[[-15.8  17.4 -19.9  57.0 -37.6 -18.9  11.6 -20.1  -1.6   6.4]
 [ -7.5   0.6 -12.3  36.0  -1.9 -27.4  -0.7  -3.2   4.0  -7.9]
 [  7.4  -2.5  32.4  -8.2  20.8  -1.5 -19.0 -12.2  -7.5 -16.3]]
->
[[  7.4  -2.5  32.4  -8.2  20.8  -1.5 -19.0 -12.2  -7.5 -16.3]
 [-15.8  17.4 -19.9  57.0 -37.6 -18.9  11.6 -20.1  -1.6   6.4]
 [ -7.5   0.6 -12.3  36.0  -1.9 -27.4  -0.7  -3.2   4.0  -7.9]]

[[ -7.8 -33.0   3.6 -67.8   2.5  18.5 -22.8 -17.2  14.4 -56.4  34.7   2.1
  -31.9]
 [-55.8 -18.1  42.6  40.0   6.0 -35.1   1.8  37.0  12.2 -25.3  35.5  -6.4
   26.6]]
->
[[-55.8 -18.1  42.6  40.0   6.0 -35.1   1.8  37.0  12.2 -25.3  35.5  -6.4
   26.6]
 [ -7.8 -33.0   3.6 -67.8   2.5  18.5 -22.8 -17.2  14.4 -56.4  34.7   2.1
  -31.9]]

[[ 40.6   2.4 -41.3 -16.9]
 [-38.3  58.0  31.7 -28.2]
 [ 33.5  26.6   7.2  71.3]
 [-58.0  62.1  31.4 -27.4]]
->
[[-58.0  62.1  31.4 -27.4]
 [ 40.6   2.4 -41.3 -16.9]
 [-38.3  58.0  31.7 -28.2]
 [ 33.5  26.6   7.2  71.3]]

[[-14.4  -6.2]
 [-72.0  -1.4]]
->
[[-72.0  -1.4]
 [-14.4  -6.2]]

[[ 18.8   0.6   6.6  25.4  11.8  30.9  -9.6  38.6  22.1  38.0 -15.0  16.6
   22.0  41.9 -27.8  53.4]
 [ 17.8   0.6   6.5  23.8  11.3  28.9  -9.3  36.1  20.8  35.5 -14.2  15.7
   20.7  39.1 -26.0  49.9]
 [ 15.2   0.6   5.7  20.4   9.8  24.8  -8.0  30.9  17.8  30.4 -12.2  13.5
   17.7  33.5 -22.3  42.7]
 [  6.9   0.6   2.7   9.1   4.5  11.1  -3.8  13.7   8.0  13.5  -5.6   6.1
    8.0  14.9 -10.0  18.9]
 [ 20.7   0.6   7.0  28.1  12.9  34.4 -10.4  43.2  24.5  42.5 -16.4  18.3
   24.3  46.9 -30.8  60.1]
 [ 18.8   0.6   6.6  25.4  11.8  31.0  -9.6  38.9  22.1  38.3 -15.0  16.6
   22.0  42.3 -27.8  54.2]]
->
[[ 18.8   0.6   6.6  25.4  11.8  31.0  -9.6  38.9  22.1  38.3 -15.0  16.6
   22.0  42.3 -27.8  54.2]
 [ 18.8   0.6   6.6  25.4  11.8  30.9  -9.6  38.6  22.1  38.0 -15.0  16.6
   22.0  41.9 -27.8  53.4]
 [ 17.8   0.6   6.5  23.8  11.3  28.9  -9.3  36.1  20.8  35.5 -14.2  15.7
   20.7  39.1 -26.0  49.9]
 [ 15.2   0.6   5.7  20.4   9.8  24.8  -8.0  30.9  17.8  30.4 -12.2  13.5
   17.7  33.5 -22.3  42.7]
 [  6.9   0.6   2.7   9.1   4.5  11.1  -3.8  13.7   8.0  13.5  -5.6   6.1
    8.0  14.9 -10.0  18.9]
 [ 20.7   0.6   7.0  28.1  12.9  34.4 -10.4  43.2  24.5  42.5 -16.4  18.3
   24.3  46.9 -30.8  60.1]]

[[ 16.5  -3.0  16.8  11.6]
 [-46.4  37.9 -44.8 -17.3]
 [ 49.0  11.1  35.5  21.8]
 [ 25.6 -53.7  29.0   3.2]
 [  6.2  10.2   9.6   9.5]
 [-56.1 -21.5 -40.2 -29.0]
 [ 11.3 -27.9  11.8  -1.8]
 [-69.1 -22.5 -54.7 -38.5]
 [-39.1 -13.1 -29.0 -19.7]
 [ 12.0  15.7  15.6  16.1]
 [-34.9   9.9 -32.8 -18.3]
 [-49.5  42.1 -48.7 -18.2]]
->
[[-49.5  42.1 -48.7 -18.2]
 [ 16.5  -3.0  16.8  11.6]
 [-46.4  37.9 -44.8 -17.3]
 [ 49.0  11.1  35.5  21.8]
 [ 25.6 -53.7  29.0   3.2]
 [  6.2  10.2   9.6   9.5]
 [-56.1 -21.5 -40.2 -29.0]
 [ 11.3 -27.9  11.8  -1.8]
 [-69.1 -22.5 -54.7 -38.5]
 [-39.1 -13.1 -29.0 -19.7]
 [ 12.0  15.7  15.6  16.1]
 [-34.9   9.9 -32.8 -18.3]]

[[ 28.9  45.1 -36.6 -59.2  44.9 -37.1 -19.8  69.3]
 [-46.0  -1.4 -26.2  50.0 -21.9 -51.4  18.5  -3.8]]
->
[[-46.0  -1.4 -26.2  50.0 -21.9 -51.4  18.5  -3.8]
 [ 28.9  45.1 -36.6 -59.2  44.9 -37.1 -19.8  69.3]]
